0: [100 147 95 104 191 97 95 157 105 136 126]
1: [110 124 79 75 120 117 98 186 119 133 119]
2: [116 91 87 125 153 208 118 145 108 96 151]
3: [125 145 112 89 97 93 110 86 79 76 110]
4: [149 148 143 175 115 105 109 100 94 135 169]
5: [153 94 99 158 90 101 96 159 129 231 97]
6: [92 169 169 116 129 143 189 138 145 118 146]
7: [136 134 115 91 172 110 120 82 115 67 123]
8: [132 184 140 105 123 113 115 79 121 96 76]
9: [146 215 154 207 83 128 104 119 90 141 165]
10: [120 186 165 139 124 166 178 151 144 100 159]
11: [154 132 88 157 64 116 89 125 119 175 97]
12: [188 124 169 137 119 150 186 147 105 159 180]
13: [107 117 85 71 119 122 129 162 131 127 127]
14: [91 138 170 130 170 180 194 178 135 84 140]
15: [83 121 82 105 146 169 114 167 150 78 90]
16: [152 125 177 198 123 154 143 134 150 134 138]
17: [154 104 125 127 142 157 210 138 150 112 177]
18: [70 149 137 97 161 142 160 126 178 116 181]
19: [130 122 190 120 157 122 179 112 153 115 205]
20: [58 145 105 130 166 195 145 188 169 94 197]
21: [84 117 91 135 183 183 105 180 126 106 156]
22: [154 147 143 158 123 103 137 105 76 158 137]
23: [98 97 99 82 117 121 161 104 145 123 114]
24: [66 142 143 102 165 163 168 142 134 62 179]
25: [142 159 189 112 138 123 205 121 148 153 171]
26: [88 123 118 133 67 116 94 99 130 157 74]
27: [123 176 206 149 140 122 146 101 102 112 144]
28: [104 160 123 120 153 103 101 84 106 99 87]
29: [162 86 149 130 120 172 145 134 155 132 131]
30: [124 153 124 106 93 104 103 89 129 132 75]
31: [71 158 152 131 139 185 201 102 151 91 153]
32: [73 144 138 113 160 193 177 149 139 120 145]
33: [149 157 162 108 159 133 165 130 127 157 205]
34: [155 161 99 84 115 90 98 95 80 153 111]
35: [133 99 93 78 183 112 108 166 113 141 104]
36: [160 174 156 119 128 171 173 142 135 117 166]
37: [136 152 104 110 163 85 107 95 90 135 103]
38: [99 145 106 116 166 107 123 83 117 73 90]
39: [100 145 126 116 120 120 97 75 151 74 91]
40: [146 107 101 68 168 164 130 139 156 119 137]
41: [103 95 107 100 166 144 152 138 209 131 70]
42: [124 102 86 154 71 99 88 155 86 186 96]
43: [129 176 197 116 115 147 203 153 121 103 212]
44: [98 95 101 88 127 114 101 189 131 116 113]
45: [134 164 114 91 125 121 131 84 131 81 111]
46: [103 151 113 128 109 114 106 89 130 85 77]
47: [180 131 128 103 125 84 103 100 87 161 88]
48: [96 77 114 146 149 156 129 89 171 114 131]
49: [133 132 139 131 67 117 100 81 112 154 87]
50: [95 109 119 87 187 149 127 121 204 106 98]
51: [73 83 94 141 76 106 83 102 149 179 94]
52: [111 146 136 164 135 109 135 110 72 102 181]
53: [155 184 173 103 126 150 215 150 156 132 194]
54: [81 160 137 106 144 107 110 87 135 86 66]
55: [92 182 116 99 156 98 89 106 91 107 103]
56: [100 167 162 170 109 114 111 120 95 128 102]
57: [134 141 106 115 97 114 105 83 92 91 83]
58: [143 83 132 125 117 95 110 173 96 180 133]
59: [69 160 144 127 169 181 163 113 140 105 158]

[165 170 159 185 119 134 108 123 96 116 164] 4
[121 82 136 143 102 145 149 155 162 107 128] 29
[173 181 143 125 111 87 118 110 86 140 133] 22
[101 87 90 77 140 121 109 200 136 100 147] 44
[222 107 137 143 93 119 141 137 124 190 157] 12
[140 123 85 76 169 99 102 139 110 157 91] 35
[127 211 139 143 100 92 114 130 82 129 99] 56
[126 85 103 143 171 164 155 123 157 126 104] 48
[113 115 92 83 97 101 116 139 111 140 120] 13
[96 110 90 92 124 175 126 160 159 132 134] 13
[144 127 170 180 95 157 126 143 173 141 124] 16
[138 96 110 149 102 171 133 166 145 125 151] 29
[123 125 78 126 166 168 130 154 145 75 101] 15
[110 109 100 186 97 140 142 146 180 95 114] 48
[176 173 149 149 160 139 158 164 150 113 167] 36
[177 127 99 100 178 90 107 96 99 122 123] 37
[78 112 98 83 92 157 142 118 154 114 126] 23
[156 123 142 155 108 101 125 97 118 118 142] 4
[206 83 120 141 91 97 99 198 118 151 121] 58
[116 190 169 135 120 99 116 107 88 141 103] 56
[120 92 127 203 124 181 136 151 144 109 129] 16
[96 91 85 75 104 127 127 137 123 134 139] 13
[175 154 82 96 131 101 113 93 91 205 147] 34
[147 89 132 160 106 189 120 168 163 115 129] 29
[85 131 86 117 184 188 105 131 139 88 137] 21
[129 162 173 205 145 141 129 130 121 149 119] 16
[144 144 169 125 111 92 106 97 77 140 133] 22
[208 103 124 158 97 110 93 172 132 142 149] 58
[194 106 134 94 136 110 109 118 128 163 116] 47
[154 128 109 127 68 118 93 123 115 203 87] 11
[150 126 161 142 161 126 168 136 144 176 193] 33
[177 127 160 131 95 119 138 108 103 132 117] 22
[129 92 137 147 152 164 152 152 131 138 119] 29
[149 95 137 137 70 106 89 160 119 234 109] 5
[150 120 122 147 103 92 115 178 143 155 139] 58
[108 81 144 150 122 177 176 162 176 141 114] 29
[146 128 116 118 149 92 111 96 85 114 121] 37
[145 136 137 133 67 111 111 87 106 165 81] 49
[142 105 117 227 99 146 164 131 156 116 106] 16
[135 121 110 113 73 104 113 184 118 165 141] 58
[85 130 88 122 175 162 133 152 141 93 168] 21
[218 145 153 173 126 108 157 165 115 149 172] 12
[178 100 142 136 104 94 98 171 113 165 163] 58
[167 157 160 173 96 157 150 87 150 122 145] 16
[141 77 163 161 119 178 137 167 149 133 139] 29
[163 212 194 123 129 102 125 116 84 144 125] 27
[74 78 100 135 116 160 149 138 195 147 127] 48
[127 135 143 166 110 123 136 140 187 143 146] 16
[99 90 107 107 216 143 141 128 140 124 154] 40
[131 177 160 148 146 107 246 124 144 132 155] 25
[108 99 125 139 62 135 94 137 76 190 73] 42
[181 148 129 123 86 111 148 171 130 169 193] 12
[159 116 143 191 130 163 130 153 130 111 111] 16
[243 118 126 123 119 133 159 146 106 141 142] 12
[73 128 78 119 173 169 99 121 158 81 99] 15
[135 127 139 115 131 112 118 147 121 178 159] 58
[167 127 123 220 107 141 157 133 115 83 109] 16
[135 136 152 171 109 115 109 106 118 120 132] 4
[153 114 140 222 95 156 142 82 139 128 144] 16
[124 125 80 92 137 117 89 187 92 140 111] 1
[127 137 156 148 91 113 89 83 102 124 79] 49
[244 147 184 121 129 117 132 126 137 161 141] 12
[175 106 136 146 109 97 144 174 121 169 157] 58
[117 159 173 165 141 93 112 111 95 135 129] 56
[223 85 120 134 79 79 132 157 129 196 174] 58
[163 127 210 164 105 155 118 111 151 117 151] 16
[133 123 147 137 63 112 100 83 124 164 71] 49
